One vector is turned by the same rotation once a step. Each row is the vector after some number of steps, and that number follows the row.
The counts run from 0 to 455.
+0.61 +3.47 -0.67 +1.34 +0.68 +0.25 -1.13 -0.88 -1.06 -0.40 +2.34 -2.20 -1.63 +2.02 +2.04 +0.31 -1.78 -1.07 -0.90 +0.55 -3.98 +0.19 -0.83 -1.92 +2.38 +1.22 +1.93 -2.34 +0.44 +3.44 -0.93 +4.08 -2.12 -0.40 -0.10 -0.12 +2.23 -2.75 -0.71 -2.11 +1.37 +2.46 -0.58 -1.03 +1.11 +0.76 +0.41 +1.15 +0.49 | 307
+0.68 +1.97 +0.97 -0.09 +2.19 -1.85 -2.14 +0.39 -1.87 +0.35 +3.63 -2.32 -0.64 +1.05 +1.03 +1.32 -1.22 +3.65 -1.15 +1.43 -2.58 -0.26 -0.64 -0.95 +2.27 +4.58 +2.42 -1.78 +0.15 +0.12 +2.53 +0.89 -3.27 -1.03 -0.48 -0.73 +1.41 -0.71 +0.04 -1.42 +0.95 +2.41 +0.59 -1.76 +0.50 +1.43 -1.08 +0.66 +1.53 | 101
-2.93 +2.02 -0.30 -0.80 -2.33 -0.58 +1.98 +0.86 -1.23 +3.00 +0.80 -1.08 -1.82 -1.65 +1.61 -0.39 -1.53 -0.68 -2.34 +0.19 -0.13 -1.43 +2.21 +1.62 -0.11 +4.21 +2.54 -1.57 +2.26 +1.52 +0.35 +2.48 +0.63 -0.63 +0.17 +2.01 -2.38 +0.41 +2.69 -1.11 +0.45 +2.46 -0.13 -1.28 +2.43 -0.36 +3.34 -0.01 -0.38 | 77
-1.11 +1.09 +2.04 -1.13 -0.08 +0.55 -1.21 +1.75 -1.17 +1.71 -0.11 +2.33 -0.87 +1.65 +1.12 +1.29 -2.52 -3.35 -1.75 +0.82 -1.01 -2.17 +0.82 +0.19 +0.83 +0.94 +1.34 -1.48 -0.09 +1.56 -1.55 +3.31 -0.40 -2.40 -3.03 +3.26 +0.00 +0.94 +1.71 -0.21 +2.10 +0.34 -2.84 -0.77 +2.14 -1.04 +3.64 -0.95 +1.85 | 122
-1.93 -0.85 +0.24 -0.14 -0.79 +0.73 -2.42 -1.08 -1.40 +1.37 +1.12 -1.98 +2.57 -1.93 -1.60 +1.75 -0.12 +0.79 -1.74 +0.60 -3.81 -3.24 -2.03 +1.88 +2.77 +3.11 +4.25 -0.80 +0.82 +1.87 +0.27 +3.10 -0.12 +1.99 +1.96 +0.77 +0.44 -1.33 -0.36 -0.86 +0.64 +2.55 -1.62 +0.00 -0.51 -0.35 -0.15 -0.12 -0.10 | 69
-2.92 +0.30 +1.23 +0.29 +2.55 +0.25 -1.61 +1.00 +0.74 +2.51 +3.26 -1.90 -0.67 +2.41 -0.24 +2.55 -2.46 +2.78 -1.87 +0.91 -1.63 -0.44 +0.18 +0.48 +1.43 +2.90 +3.93 -0.95 +0.84 +1.22 +1.72 +1.61 +0.51 +0.71 -0.44 -0.10 +2.66 +2.80 +1.22 -0.37 +2.45 +0.66 +0.88 -1.22 +1.48 -0.80 -1.55 +0.60 +1.81 | 410
-1.89 -0.95 +1.40 -0.74 -0.94 -0.51 -1.77 +0.18 -1.99 -1.37 +2.10 +0.69 +1.72 -0.10 +2.06 +2.91 -2.26 -0.29 -0.29 +0.27 -2.46 -0.10 -0.97 +1.19 +2.10 +2.32 -0.05 -1.43 +4.84 -0.10 +2.41 +1.21 -1.51 +0.15 -0.56 +0.07 -3.45 +0.98 -0.73 -2.09 +2.71 +0.47 -1.81 -3.46 +1.64 -2.43 -0.12 -0.18 +0.61 | 244
-1.13 -1.80 +3.03 -1.52 -0.86 -1.11 -0.95 +2.27 -0.88 +1.78 -0.96 +1.78 -1.38 +1.15 +0.48 -0.04 -0.75 -0.18 -4.21 +0.95 -1.84 -1.49 -0.85 +0.45 -0.63 +4.77 -0.14 -0.22 +2.25 +1.12 +1.50 -0.04 -2.91 -1.48 -2.22 +0.14 -3.86 +1.08 +1.21 +0.69 +0.96 -0.11 -4.26 -0.02 +0.75 -0.49 +0.42 -0.34 -0.23 | 51
-2.25 -0.19 +0.74 -0.89 -2.70 -0.99 +0.14 -1.25 -1.28 +2.71 +0.22 -0.48 +0.52 -2.05 +0.08 +0.51 -0.33 -0.65 -1.96 +1.86 -3.42 -1.87 -0.73 +2.10 +1.51 +2.57 +0.54 -2.13 +0.70 +3.20 +1.77 +4.19 -0.78 +0.63 -0.26 +1.55 -2.82 -0.61 +1.04 -0.50 -0.73 +2.46 -3.32 +1.09 +0.91 -0.79 +3.06 +0.47 -0.15 | 387
-1.12 -0.44 +0.43 -0.11 -0.73 +1.12 -2.92 +0.69 -0.54 +0.76 +1.03 +0.49 +0.86 +1.28 +1.77 -0.87 -0.34 -1.92 -2.36 +0.36 -2.08 +0.84 -2.28 -0.84 +0.97 -0.10 +2.18 -1.76 +3.97 +1.24 -1.87 +2.76 -1.96 +1.67 -0.69 +0.42 -0.50 +0.46 -2.15 -0.48 +1.93 +1.73 -2.74 -3.37 +0.91 -2.49 +3.59 -1.87 -1.88 | 319
-0.61 +0.30 +0.48 +0.38 +1.25 -0.13 -2.84 +0.10 +0.13 +0.36 +2.14 -0.81 -1.84 +1.98 +1.57 -0.48 -2.07 +0.68 -2.17 -0.18 -4.39 +1.62 -3.90 -3.20 +3.69 +1.40 +1.54 -1.40 +3.07 +2.19 +0.01 +1.14 -1.02 +1.44 -0.91 -0.09 +1.40 -0.49 -0.10 -1.93 +2.09 +0.30 -0.44 -1.06 +1.06 -0.89 -3.09 -1.05 +0.69 | 174
-2.88 +0.24 +1.06 -1.51 -3.23 -0.48 +1.20 +1.20 -1.12 +1.57 +0.13 +0.08 -0.33 -1.66 +1.39 +0.51 -1.52 -2.15 -2.28 +0.52 -0.33 -2.12 +1.79 +1.55 -0.71 +4.83 +2.71 -0.71 +2.34 +1.39 -0.19 +0.98 +0.59 -0.99 -0.14 +2.98 -3.33 +0.90 +2.09 -1.87 +0.60 +2.09 -0.15 -1.93 +1.90 -0.38 +2.36 -0.96 +0.12 | 79
-1.58 -1.26 +2.93 -0.86 +0.77 -0.45 -0.85 +0.73 -0.50 +4.01 +2.08 +0.99 -0.76 +0.44 +0.57 +1.29 -1.34 +0.39 -2.09 +1.97 -2.52 -1.22 -0.50 +0.57 +2.02 +2.19 +0.36 -2.38 -1.35 +2.80 +1.80 +1.60 -0.70 -1.23 -3.49 +3.26 -1.28 +2.35 +1.34 -0.01 +0.27 -0.23 -2.77 +1.24 +1.18 -1.09 +1.83 -0.45 +1.62 | 254
-1.33 -1.52 +0.44 -1.15 -2.49 +0.19 -0.42 +1.38 -2.11 -0.37 -0.50 -0.15 -1.79 -0.15 -1.15 +2.02 -3.62 -1.23 -0.04 +1.86 -2.44 -1.20 +1.14 +1.90 -1.52 +2.09 -0.32 -0.41 -0.59 +0.54 +0.57 +3.62 -3.39 -2.56 -0.59 +2.13 -1.00 +0.19 +0.33 -1.64 +2.13 +3.63 -1.70 -1.00 -0.56 -0.42 +3.68 -0.60 +2.16 | 430
-1.89 -1.37 +1.86 +0.09 +2.19 -0.08 -2.05 -0.02 -1.38 +2.69 +2.94 -0.61 -1.78 +1.29 -0.03 +0.63 -2.94 +1.85 -2.79 -1.62 -2.19 -0.33 -0.17 -0.95 +2.30 +1.76 +1.17 -0.11 +1.54 +0.01 +1.97 +1.58 -1.52 -0.79 -1.11 +1.21 -1.75 +2.95 +1.21 +0.03 +5.04 +0.73 -0.60 -1.45 -0.48 -3.20 +0.69 -1.83 -0.61 | 249
-0.50 +0.50 -0.10 +0.39 +2.13 +1.08 -0.98 +0.58 -0.65 +0.40 +2.53 -1.20 +0.09 +0.56 -0.97 +0.09 -0.57 +1.63 -0.41 -0.58 -1.00 -2.37 +1.46 -1.04 +2.59 +4.30 +4.48 -1.24 -3.02 +3.26 -0.98 +0.91 -3.74 -0.43 -0.48 +2.19 -0.39 +0.28 +0.02 -2.33 +2.52 +3.43 +0.89 -1.80 +0.32 +0.21 +0.70 +0.49 -1.99 | 263
-1.11 -1.49 +1.86 -0.79 +0.29 +0.35 -2.03 +3.73 -1.79 -0.91 +2.54 +1.84 +0.97 +0.00 +2.21 +2.56 +0.24 -1.54 -1.96 +0.96 -2.81 -0.98 -2.98 -1.06 +0.60 +1.27 +2.92 -2.23 +1.10 +1.76 +1.72 -0.84 -1.01 -1.77 -0.69 +2.51 -0.50 -0.07 -0.07 -1.55 +2.55 -0.08 -1.85 -2.55 +0.54 -2.16 -0.55 -1.80 +0.02 | 447
-1.32 -0.86 +0.15 +1.49 -0.96 -0.20 +0.45 -1.87 -0.37 +2.78 +2.55 -2.21 -1.97 -0.90 -0.64 +0.52 -1.17 +0.96 -0.57 -0.45 -4.33 -1.75 -0.68 -0.59 +2.18 +2.10 +1.93 -0.69 +0.39 +4.89 +1.32 +4.40 -0.20 -0.43 +0.22 +2.85 -0.51 +0.56 +2.34 +0.54 +1.75 +2.03 -1.54 +1.68 -0.43 -1.64 +0.27 +0.12 -1.11 | 383
-1.36 -1.94 +2.22 -0.49 -1.12 -0.73 -1.74 +1.29 +0.08 +1.40 +1.15 -1.22 +1.37 -0.04 +1.00 +0.93 -1.05 +0.88 -2.30 +0.86 -2.11 -0.54 -2.52 +0.28 +0.70 +5.49 +2.58 -1.30 +3.57 +1.20 +1.02 -2.37 -1.18 +2.34 -1.14 +2.41 -1.62 +2.43 -0.19 -1.01 -1.76 +1.34 -0.84 -1.37 +1.32 +0.25 -2.27 -1.42 +0.40 | 214
-1.44 -1.56 -1.40 +0.41 +0.08 -0.32 +0.25 -0.44 -0.20 +2.29 +0.85 -2.25 -4.00 -0.70 -1.83 -1.74 -3.40 +3.61 +0.56 -0.01 -2.28 +0.33 +0.52 -0.62 +0.97 +4.58 +0.32 -0.49 +0.66 +1.83 +0.31 +1.96 -2.63 -0.33 -1.89 +2.18 -0.65 +2.40 +1.13 -1.64 +0.79 +3.64 +0.28 +0.19 +1.44 +0.23 -1.47 +0.24 +0.22 | 221
-1.24 +1.06 +0.59 +0.83 -0.06 +1.77 -0.63 +2.80 +1.08 -0.83 +0.19 -0.62 -3.30 +4.67 +2.01 +1.60 -2.88 -1.16 -1.59 +0.72 -0.81 +1.09 +1.21 +0.01 -2.47 +1.72 +2.23 -0.16 +3.43 +1.73 -1.44 +2.98 -2.33 -0.41 -1.60 -0.61 +2.31 +1.81 -0.69 +0.26 +2.26 +1.33 -1.58 -2.10 +1.97 -0.35 +0.80 +1.40 +1.18 | 163
-2.22 -1.71 +1.56 -2.57 -2.54 -0.66 -2.37 +0.55 -0.21 -0.32 +0.58 +0.79 +3.06 +0.50 -0.24 +1.90 -2.26 -0.55 -0.06 +0.40 -0.40 -1.48 +0.24 +0.68 +0.19 +4.03 +2.91 -0.41 +3.31 +0.49 -1.47 +0.45 -0.33 +0.94 -1.30 +2.10 -2.74 +2.33 -0.31 -1.58 +0.72 +2.88 -0.63 -4.36 +2.47 -0.76 +0.95 -1.80 +0.28 | 83
-2.77 -0.50 +1.46 -2.07 -3.49 -0.41 +0.54 +1.26 -0.73 +0.84 -0.17 +0.34 +0.83 -1.17 +1.11 +1.02 -1.92 -2.23 -1.76 +0.59 -0.58 -1.93 +1.52 +1.09 -0.74 +5.02 +2.81 -0.90 +2.28 +1.19 -0.36 +0.12 +0.47 -0.05 +0.15 +2.91 -3.53 +1.04 +1.92 -2.13 +0.73 +2.35 -0.31 -2.49 +1.94 -0.10 +1.90 -1.35 +0.46 | 80
-0.67 -0.98 -0.35 -0.27 -2.00 -0.10 +0.19 -0.15 -0.99 -0.50 +1.08 -1.44 -2.65 +0.89 -0.69 +2.03 -3.78 -0.62 +0.88 +1.49 -2.28 -0.18 +1.83 +1.15 -2.03 +2.37 -0.53 -0.81 -0.51 +1.60 +1.08 +3.84 -3.40 -2.73 -0.48 +2.64 -1.42 +1.19 +0.28 -0.79 +2.00 +4.79 -0.54 -1.26 +0.18 -0.22 +3.17 +0.43 +0.57 | 428
-1.23 +0.69 -0.83 +2.01 -0.49 +1.45 -0.29 +1.28 +0.30 -0.21 +0.10 -3.14 -2.08 +1.44 +0.70 -0.89 -0.36 +1.42 -1.67 +0.18 -3.24 -0.23 +0.74 -0.59 +0.66 +4.66 +3.95 +0.11 +1.96 +3.18 -2.45 +1.91 -3.20 +1.77 +0.68 -1.72 +2.60 -0.59 -0.82 -1.35 +0.51 +2.75 +0.16 -0.48 +0.08 +1.59 +0.09 +1.51 +0.59 | 29
-0.64 +1.20 -1.01 +1.09 -0.15 +2.38 +1.09 -0.02 -0.72 +1.16 -0.81 -1.27 -3.23 +0.67 +0.06 -0.26 -2.40 -2.06 -0.49 -1.31 -0.49 -1.35 +1.91 +1.30 +0.59 +2.96 +0.63 -1.25 +2.13 +2.94 -2.22 +4.13 -2.93 -0.35 -1.10 +2.16 -1.94 -0.73 +0.73 -0.72 +1.72 +2.25 -3.28 +0.26 +2.45 +0.36 +0.85 +2.49 -1.89 | 193
+0.45 +1.60 +0.01 +1.25 +1.29 -1.72 -0.66 +1.49 -2.16 +0.84 +3.67 -2.60 -2.59 -0.10 +1.68 +0.49 -1.18 +3.48 -0.71 +1.26 -2.82 -0.12 +0.00 -1.68 +1.71 +4.29 +2.41 -1.59 -0.43 +1.11 +2.46 +1.49 -3.01 -2.42 +0.14 +0.64 +1.50 -0.71 +1.31 -1.70 +2.04 +2.77 +1.44 -1.55 +0.05 +0.52 -0.60 +0.29 +0.43 | 103
-2.01 -0.18 +0.35 -0.74 -0.94 +0.86 +0.24 +2.06 -0.48 +0.50 +0.44 +0.93 -0.64 +0.04 +0.34 +1.94 -1.98 +0.26 +1.11 +0.15 +1.34 -2.33 +1.92 +1.40 -0.36 +3.35 +2.23 -0.95 +2.46 +2.15 -1.06 +2.87 -0.09 -2.00 -2.78 +3.33 -1.13 +2.94 +1.69 +0.44 +1.64 +1.34 -2.64 -2.09 +3.73 -0.59 +0.93 +1.15 +0.02 | 399
-0.79 -0.31 +0.25 -0.41 -0.62 +0.07 -2.31 -1.79 -2.02 +0.07 +2.08 -1.46 +1.21 +0.56 +0.41 +1.55 -2.50 -1.02 -0.22 +0.44 -2.99 +0.66 -0.01 +1.18 +1.21 +1.32 +0.03 -1.84 +1.76 -0.40 +0.84 +3.30 -4.16 +0.83 +0.69 -0.38 -2.31 -0.34 -2.17 -1.59 +2.26 +3.61 -1.25 -3.32 -0.41 -1.66 +4.24 -0.67 -0.12 | 114
-0.35 -0.94 +0.20 +1.68 +1.46 +0.27 -1.68 -0.82 -2.34 +0.20 +2.35 -2.70 -0.89 -1.02 -0.39 +0.95 -1.35 +2.14 -1.31 -1.35 -4.09 -1.15 -1.97 -0.11 +3.92 +3.87 +1.25 -1.14 +2.24 +1.28 +1.87 +1.07 -3.64 +0.77 +0.86 +0.59 -1.92 -0.88 -0.28 -1.64 +2.61 +1.88 -1.20 -0.32 -0.51 -0.50 -3.12 +0.46 -1.41 | 378
-1.01 +1.15 -0.47 +2.48 -0.98 +1.24 +0.14 +0.63 +0.59 -0.48 +0.86 -3.70 -2.89 +1.66 +1.46 +0.15 -0.96 +0.88 -1.10 +0.23 -3.07 +0.13 +0.90 -0.61 -0.04 +4.37 +3.87 +0.12 +2.43 +3.61 -2.70 +2.16 -2.75 +1.20 +0.86 -0.56 +2.33 -0.22 -0.30 -0.74 +0.44 +2.81 +0.05 -0.61 +0.15 +1.72 -0.52 +1.80 +0.32 | 30
-0.10 -1.06 +1.27 +0.42 +0.36 +1.54 -1.86 +3.37 -2.21 -0.57 -0.44 -0.72 -2.71 -0.43 -0.42 +1.56 -2.18 -0.51 -1.92 +2.24 -4.03 -0.81 -2.24 +1.11 -0.39 +2.53 +0.44 -1.87 -1.41 +0.23 +0.56 +0.56 -4.78 -1.67 -0.94 +1.61 +1.64 -0.92 -1.21 -1.88 +0.21 +2.03 -2.23 +0.79 -1.02 +1.16 +0.02 -0.42 +3.59 | 300
-1.63 -1.47 -1.22 -0.82 -0.64 +0.25 -1.50 +2.61 -0.77 +0.44 -1.53 -0.89 -1.13 -0.98 -1.54 -1.48 -0.03 +2.36 -2.57 +2.68 -3.17 -0.32 -2.28 +0.42 +0.09 +4.56 +2.91 -1.20 +0.52 +1.48 -0.63 +0.69 -4.01 +1.04 -0.13 -1.89 +1.42 -1.23 -1.99 -2.00 -0.99 +3.07 -2.13 -0.19 +0.66 +1.33 -1.32 +0.83 +0.61 | 25
-1.67 -0.07 +1.32 -0.67 -0.47 -1.98 -0.04 +2.83 -1.65 +2.63 +2.35 -1.37 -2.18 -1.23 +1.18 +1.76 -1.50 +2.20 -2.01 +2.92 -2.07 -0.45 -1.14 +0.97 -0.31 +4.04 +1.47 -2.64 +0.20 +1.11 +4.14 +0.15 -0.26 -2.02 -0.77 +2.71 +0.64 +1.05 +2.02 -0.45 -1.03 +1.86 -0.04 +0.11 +1.30 +0.81 -0.31 -0.08 +2.33 | 415
-1.04 +1.11 +2.14 -1.49 -0.51 +0.51 -1.39 +1.69 -1.00 +1.25 -0.08 +2.89 -0.33 +1.41 +1.12 +1.23 -2.18 -3.27 -1.70 +1.25 -0.90 -1.63 +0.11 +0.33 +0.83 +1.01 +1.18 -2.09 +0.00 +1.76 -1.26 +2.87 -0.35 -2.40 -3.53 +3.17 -0.14 +0.48 +1.39 -1.20 +1.66 +0.04 -3.36 -1.20 +2.65 -0.66 +3.20 -0.77 +1.92 | 123
-1.14 +1.33 -0.24 -1.52 +3.83 +1.37 -2.24 +2.83 -1.09 -0.08 +1.95 +1.77 +0.13 +1.89 +0.66 +1.01 -1.11 +0.46 -2.54 -0.34 -0.14 -0.41 -0.41 -0.74 +1.73 +2.17 +3.79 -2.14 +0.02 +0.78 +0.49 -0.32 -2.94 -0.87 -0.57 -0.40 -0.62 -0.43 -1.10 -2.81 +4.39 +1.01 -0.90 -3.11 +2.24 -1.25 -0.84 +0.18 -1.91 | 130
